D: rows in 4 groups, each row roughly a mix of its group's directions:
D (132 x 10):
[[  1   0 -31  22  35  18 -23   3 -25  17]
 [ 12 -44 -26 -12 -18  -8 -27  16  10   7]
 [-13  25  -3 -35  14  15 -32  18 -19 -17]
 [ 12  14  12 -11 -20  13  35 -30 -26 -21]
 [-38 -27  10  16 -20 -31  16  -3  -5 -17]
 [ -8  -6   2   5  -2 -42 -16 -36 -15  28]
 [-17 -43  22  26  11  -5 -10  10   4 -27]
 [-19 -11  24  52   7   6 -10  -6 -18 -11]
 [ 31 -24 -28 -19  23  16 -12   2   1 -30]
 [ 17 -27  16  20  21  11 -16 -42  -8  11]
 [ 43  29 -20  18  -5  20   0 -23  -3  -9]
 [ 18  14  14  13  10 -46 -22  12  25   8]
 [ 18  12  22  22  14 -21 -15  20 -23 -36]
 [  2  31   0  -4  15  -1  -4 -56   6  -3]
 [ -6   8  18 -14  -7  16 -12  56  -8 -14]
 [ 17 -35  -2  29  32  16 -16  13  11  15]
 [  3  -2  23  16  10  30 -13  49   0  -5]
 [ 24  19   5  19  16 -19 -12   5 -29 -38]
 [-23   6 -20 -21  -2  31  39  -1  20 -15]
 [-23   0  -5 -19   8  -5   2  11   6  57]
 [ -6  36  12   2  26   6   8 -13 -18 -41]
 [-13 -18 -32  -1  15   5   6 -49  -7  15]
 [ -5 -21  15 -23  11  30  41   1  -9  21]
 [ 11   6 -21 -34  30  19   7   6  37  -7]
 [-12   7  41   5 -12   0 -14 -10 -35  30]
 [-22  -3  10 -28 -39 -29  -6 -18 -13  15]
 [ -9   3  29   5 -23 -46   0 -20  -6  20]
 [-33  -9  17  10  15  -2 -18   5  48  -3]
 [ -6   8 -36   9  39  17  23 -19 -16  -7]
 [  2 -31  12  -4  13  31  -8  -7  43  18]
 [ 19  17   5  17  14 -19 -11 -10 -44 -27]
 [ 12  -8 -39  -2  16  -9  15  22  29 -28]
 [-31 -21  35 -10  27  -9  -3  14  -7 -27]
 [  5  -3  20  -1 -10 -13  24 -24 -23 -46]
 [ 30  41   1  -9  -9 -28  15   5  10 -24]
 [ 10 -28  20  34 -14 -29  -4  -3  10  28]
 [-15   9  11 -32   2  19 -12  43 -10 -21]
 [-31  -9  -6 -46  -6 -28   2  -9 -18  -4]
 [-18 -30  -6 -21 -21  -2  15   3   8  44]
 [ 10 -54   9  14 -17   4  -5 -27   7   6]
 [ 21  11 -35 -21  16  26  -5  11  14 -30]
 [  1 -13 -49  -8  -3   6  19  12  35   5]
 [ 21 -43 -20 -18 -21  -7 -16  19 -14   9]
 [-23  -6 -19 -29  30  -1  28 -25  -4 -20]
 [-20  24   3  26  27  26 -17  26 -20  -6]
 [-32  15 -13 -24   4  13  -3   2  24 -41]
 [-17  34  11 -19   9 -29  14  14  15  31]
 [ 12  25 -18  -2 -17   0  42  26  -2 -25]
 [-10  17   8  58 -14   8 -18  -6  -5   3]
 [  0  23  26   4   5 -21  -9  38 -23 -27]
 [ 20 -17   4 -17 -20   3  43   8  33  -9]
 [ 22  10 -15 -40  16  10  21 -12  -2 -32]
 [ -4  -5  43  10 -36  -6  22  21  13   2]
 [-25  16  10 -11  -7 -11 -33   0 -20  41]
 [-13   9  10   0  -6  34  17 -40  16 -28]
 [-24  -3  -6 -37  23  -3 -18  29 -24 -14]
 [ 13 -37   0  22   2  39 -21   1 -14  17]
 [ 25 -43 -18   7 -20 -17 -22  13 -16   4]
 [ 14  18 -27  -8 -19 -36  -1  -4  15 -35]
 [-38 -28   2 -17  17 -18  23 -24 -14   6]
 [  5   6   5  -1  44   7 -47  14  -4  -5]
 [ 15  29  -8 -22  29  -2  18 -21  31 -15]
 [-28   1  31  -8 -11 -20  13 -14  25 -33]
 [ -1  14  -8  -7   4  34  31  34   0 -29]
 [  7 -23 -11  12   1 -46  22  -5  27 -16]
 [-30 -41 -35  -1   9  -8  19   3   1  -6]
 [ 29  44 -10 -17 -13  -3  12 -12  13  24]
 [ 35  -3 -39  17  13 -25  17   7  14 -12]
 [  1 -19 -35  -5 -51 -13  -1  -5  -3   8]
 [  0  -5  36   4  -8   3  -6  43  31  13]
 [ -6   5  33  33  -9  -9  12   0 -29  33]
 [ -9  34   5 -31 -28 -24  26  -5   8 -12]
 [-13 -26 -11  -3  20 -11  12  11  28 -43]
 [ 18  -7  46 -10  20   3  21  -4 -30   8]
 [ 21 -30 -10  17   1   9 -26  25 -26  26]
 [-31 -20  -1 -33 -31  20   4   6 -11 -21]
 [-21 -28   8  -8  45  -3   0  29 -11 -10]
 [-20 -35  -6   4  25 -22  13  -2   4 -38]
 [ 25 -13  -9  -3 -12  23  37   2  16 -35]
 [-12  15  16   4  -5   6   6 -21  37  43]
 [ -3 -26 -19 -18 -14  10  23  13  20  41]
 [ 12  10  20 -24 -16 -11  44  -1  19 -23]
 [ 12   5   7 -23  29  22  -6 -42  -7  23]
 [ 16 -17 -11  -1  36  27 -18  33  12 -11]
 [ 13  28   5  18  18  -1 -10  -9 -11 -50]
 [ 13  13  21  10 -25 -33  20 -27  28   3]
 [-39  14  12 -37  -7   9  21  -3  -2  27]
 [-12 -37  12  -4  10 -35  28 -14  -9  19]
 [-27 -29  -2  -1 -12  36  13 -20 -20 -22]
 [-38  17   4  18  16  33 -18  22  -8 -13]
 [ 36  15 -14   0  39  17   2 -19  18 -13]
 [-22  31  10 -26 -36  -5   8 -13  -3 -26]
 [-24  27  29  -2  13  28  28 -25   4   0]
 [  2  -3  39  30 -12  -5 -21  32  -5  20]
 [-21 -45   2   5  42   8   6   8  -1   1]
 [  8  14  30   0  -5   9 -14  49  24  -2]
 [ -5  19  23 -25 -29 -39  17 -12  -8  -8]
 [-47   2   6 -17 -21  14  -6  31 -15   8]
 [ -5  -3 -13  18 -23 -37  -2  -4 -31  32]
 [ -8  -2   4  28  -6 -24  -7   1 -44 -31]
 [-24 -20  29  -7  25 -26  20   4 -17 -24]
 [-39   3 -13 -26 -16 -23  29 -10  11  15]
 [  4  35  23  -9  29  13  32  -7 -20  10]
 [ -7   7  29  17  42 -31  -4 -12  -8 -18]
 [ 20 -39 -25 -10 -19  -8 -25  23  -9  10]
 [  2  28   3 -32 -45  12   8  -1  11 -15]
 [ -6   5  35   0  -7   3 -10 -24 -30  39]
 [ 20   2 -13  29  22  41 -23  18   2   4]
 [  8 -10  40  22 -20 -24 -23  14   7  22]
 [  5   7  25   2  24  10 -25 -18 -45  -8]
 [ -1  40 -10   2 -34  31  13  11 -18  -3]
 [ -2 -31   8  15  19   6  41  28  13 -13]
 [ -9  -4  12 -10 -14 -28 -46  -8 -15  26]
 [ 33 -12 -23  14  14  28 -16  -1  30 -18]
 [-13  -9  -4   6 -16  40 -25  33  16 -19]
 [-11   1  -9 -30  -6 -27 -40 -23 -15  14]
 [  5   8  -7  22 -45  11  -9  22   0  33]
 [  8  -9   8  25  -9 -38  -9 -33   1  31]
 [  8 -27  14 -17 -27   4   9  16  32  31]
 [ 13  17   9  21  12  29  -5   4 -11  48]
 [-23  -2  20 -12   3  20  46  13   5 -24]
 [-21  -7 -20 -21 -14  41  -3  15  19  26]
 [-13  11  35   5   4 -22  -8  -8 -39 -26]
 [ 23 -35 -20  -9 -29 -19 -18  12   1  23]
 [-16  34  38  -1  13  -2 -16   2  24 -24]
 [-40   1 -17  -9 -18  25  -3   2  37  -9]
 [-36   9   1 -11  21  25  -4  24 -14 -33]
 [ 17 -17 -16  10  -6  -5  34  -8  16 -45]
 [-33 -30   8   5  14 -30  14 -10 -16 -28]
 [ 11  -3   1  -4  25  40 -30  27 -17  12]
 [-12  15  21  50  13  18  -1 -13 -15 -14]
 [-39  17  23 -14  -7  18  12  15 -10  32]]

the one row of each list that fits no group (the others fit one group, some only roughly):
- J10: [-17   5  25  13  -3 -36  10  -5  22  38]
- J163: [-22 -26  46   3  30   5  -7   0  11   5]
- J722: [ -3  33  38  16  18  26 -11 -23  -1  -1]
- J27: [  5 -19  -1  23  -1  -7  35 -41  19  12]
- J177: [  3  -2 -32  14  -1  14  50 -20   6  -9]
- J282: [-38 -24  16 -43  10 -13   3 -11  -2  -4]
- J319: [ -6   0  -1  20 -20   8 -16  -4 -49  29]
- J957: [-32  -1  32   1 -14  13 -45  -1   1   6]
- J272: [ 14 -30 -31 -18  10   0  24 -36  -8   4]
- J596: [-18 -37  -3 -34   4   7 -16  32 -14  -8]
- J19: [-13 -52  26  -4   5  16   5  -2 -20  17]
- J506: [-19 -18  -2  28 -25   2  31  22 -25  16]
- J287: [ -7  17  30  13 -45  18 -22   6  -1  13]
- J204: [-17 -15  19  30  24  20 -12 -28 -10  26]
- J822: [ 26  19 -10  42  -5 -28  -6 -19   7 -19]
  J272
- J701: [-26  22  -1  -5 -27 -35  23  18 -20  -1]
- J501: [-10   9 -42 -20  -2 -11  31 -17 -14  23]
- J148: [ -6 -41   1  -1  11  13  13  16  29  35]
- J454: [ 17  38  -7 -22  -9  34  26  14  -4 -10]
- J559: [ 20  -4   7   3  -2 -58 -14   1  -9  18]
- J483: [  5 -20 -33  23  -6  -4   7 -43 -19  10]
- J566: [ 45   4  -4  23 -18  -9  10 -34 -10  12]
- J505: [  9 -35  -5 -28 -18   6  10  -8  40 -12]
- J717: [-28   7  22  34  18 -19  -4 -15  19 -26]
- J798: [ -3  -2  36  22 -36 -18   1 -26  16 -11]
- J58: [ -1  21 -47 -16  28  15   3  -7  12  17]
- J250: [ -4  18  -5 -13 -53   7  -1 -27  -4  17]
- J489: [-31 -37   6 -21 -10  19 -14 -17  -8  26]
- J938: [ -3 -18  21  19 -30  10  -3  -2  47  12]
- J169: [-13  -7  31  34  10  21   3 -35  16   6]
  J58
- J399: [ -4   8  37   3  40 -20  -5  -5 -30   7]
- J468: [ 18 -31   0  14 -34 -36 -15 -12  -9  -8]
- J389: [-32  -9  29  10  14 -44  -3  13   7   7]
- J693: [ 34  -8  12  24  12 -16   2 -39  -9  22]
- J961: [ 26  16   4 -35   5 -26  26 -21  18  14]
- J671: [-22 -18  31  20  15  41  14  10   5   5]
- J536: [ 14   7 -17   7   4  19  33  33  35 -11]
- J608: [ 14  24 -26   6  16   4 -15  -6 -43 -23]
- J814: [-17 -54   4  -4 -10  21  13 -11 -13  15]
- J401: [-23  -1 -11 -41 -20 -22   2  33   7   5]
  J536
- J251: [ -4 -36  20 -19  -2 -21  26  -7  -6  34]
- J906: [-19 -16 -14   2  -4  39 -24  -9 -17  34]
- J736: [ -2  15  -8 -34 -19  43   3  -1  13  26]
- J353: [  1 -11  46  -6  30   5  -8   7  26 -20]
- J293: [  9  -9   2  18  -7   6  -4 -57 -24   5]
- J158: [ 16  29 -43   1 -10  -7   0  16  -2 -33]
- J966: [ 17  29  -4 -17 -45 -16  -1 -24  10  -1]
- J590: [-22   6 -40 -17  -9 -18  26  12   5 -28]
- J635: [ 40  15 -14  33 -25 -15  -6 -17   1  13]
- J578: [ 16  40 -27  11 -34   4 -13   8 -15   8]
- J70: [ 21  43  -6 -18   3 -11  30   3 -26  -9]
- J898: [-18   3  36  33  -1 -18   4  32  19  -8]
- J997: [ 10 -19 -19  30   3 -14 -11   5  42 -24]
- J196: [-10 -17 -25  -7  24  11  -4  -1 -44  26]
  J898
- J295: [ -8  22 -16 -21 -19  15   0 -27  41 -14]
- J723: [-45  -1  -1 -22  17  -4 -14  35  12  -4]
- J351: [ -9 -12  45  -7  -1 -40  15  -9  13  -5]
- J193: [-37   0 -10 -24  -8  11  -5  15  -4 -44]
- J899: [ 18  -1 -45   7   1 -14  14 -32  -2 -25]
- J48: [ -6  15 -17   0   1  54  -8   2 -16 -25]
- J792: [ 35   7   6  -7 -16  26  19   6  16 -39]
- J719: [-27  15  20 -47  24  13  -4  -3   3 -11]
- J857: [ -7 -15   9 -34  -2  18  18  16  27 -35]
- J386: [-16 -22   5  -2   6 -21  54  11  -6  -9]
- J385: [ 22  -4  23  40  24  32   1  11 -10  -3]
- J485: [ -3  24  19  -4 -43  21   8 -28  19   1]
- J645: [  3 -29 -35   5  23 -10  19 -35   6 -11]
- J265: [14 28  4 -8  8 10 -5 53 17 -4]
- J861: [ 34 -34 -17  23 -25 -15   4  -2  11 -19]
  J385
- J198: [-11  28   3  -4  45  28  -2   2 -23  14]
- J499: [  8  21   6   7   8   2 -11  21  55 -14]
- J379: [  8 -15 -18  21  40 -19  19 -31   2  10]
- J625: [-20 -33  10  20   6 -16   4 -33 -10 -30]
- J373: [-19 -12  51  -6  15 -31   5   0   8  -4]
- J969: [ 21 -46  24   9 -16 -15 -10   8  17  17]
- J234: [-47 -28  13   5   7 -15   2 -28  -5 -14]
- J528: [  1  33 -24  15   0  11 -24  -2  -5 -43]
- J877: [ 32  14   2   7 -38  -8 -35   1 -19  -7]
- J206: [ 13  22  -9   4 -13 -22  21   4  31 -40]
- J321: [ 20  18 -38   8  10  38 -14 -22   3  -2]
- J832: [ -6 -10 -39  11 -25  12  -6  26 -24  24]
- J400: [ -5 -28  -1 -29  20  18   7   5 -26 -36]
- J770: [-44  12   4  -8   5 -11   0  16  -1 -43]
- J185: [-29  15  38  -7  20 -10  -8  14 -20  28]
  J185
- J80: [ 11  20 -28   6  19 -47  18  -2 -14  -6]
- J562: [ 18   5  -8  35  43   1 -29  -4  -3   9]
- J91: [-38  -5 -33   6  25   5  -6  -8 -18  28]
- J286: [ -4 -21 -10 -11 -14 -39  16   3  15  39]
- J258: [ 31  -3  18  16  -3  26 -21  -8  41  -7]
- J487: [ 44 -11   5  10  19  24 -12   0  28  20]
- J326: [ 36  32  17  -9   8 -13   3   7   4  38]
- J940: [-10  26   6   7 -41  -8  -3  13 -31  27]
- J392: [ -6   1  -8  19   0   9  -9   4 -26 -56]
- J903: [ -7  26 -10 -28   1 -13 -41  11   1  31]
- J552: [ 12  15  29  20  28  16  20 -15 -15  31]
  J903
- J110: [  6 -17  -7  20 -34 -20 -27 -17 -24 -23]
- J480: [ 17 -26   0   9  43 -11   5 -21  -9  30]
- J453: [ -9  31 -19 -10 -29   6   7   5  34 -29]
- J775: [ 33 -22  16  31  13  20 -22 -11  18  11]
- J229: [  1  -7  -3 -12   6 -37 -15  21  35 -31]
- J262: [-44 -14   6   5  -5 -34 -22 -11   7  19]
- J999: [-18 -14  20  12  31  14  34 -31   8  -3]
- J20: [ -1   5   4  30  19  -1 -33  -7   7 -44]
- J378: [-11  53  -1  30 -13  10   1 -11   5 -14]
- J273: [  3  26  20  23  42  20  -3   6 -12  21]
- J208: [-22  31 -41  -8  -7  17   6 -14 -12 -23]
- J21: [  7 -43   1  16 -31 -31 -18  -5  -6   1]
- J398: [  7 -11 -18 -12 -21 -32   4  19  19  41]
  J229
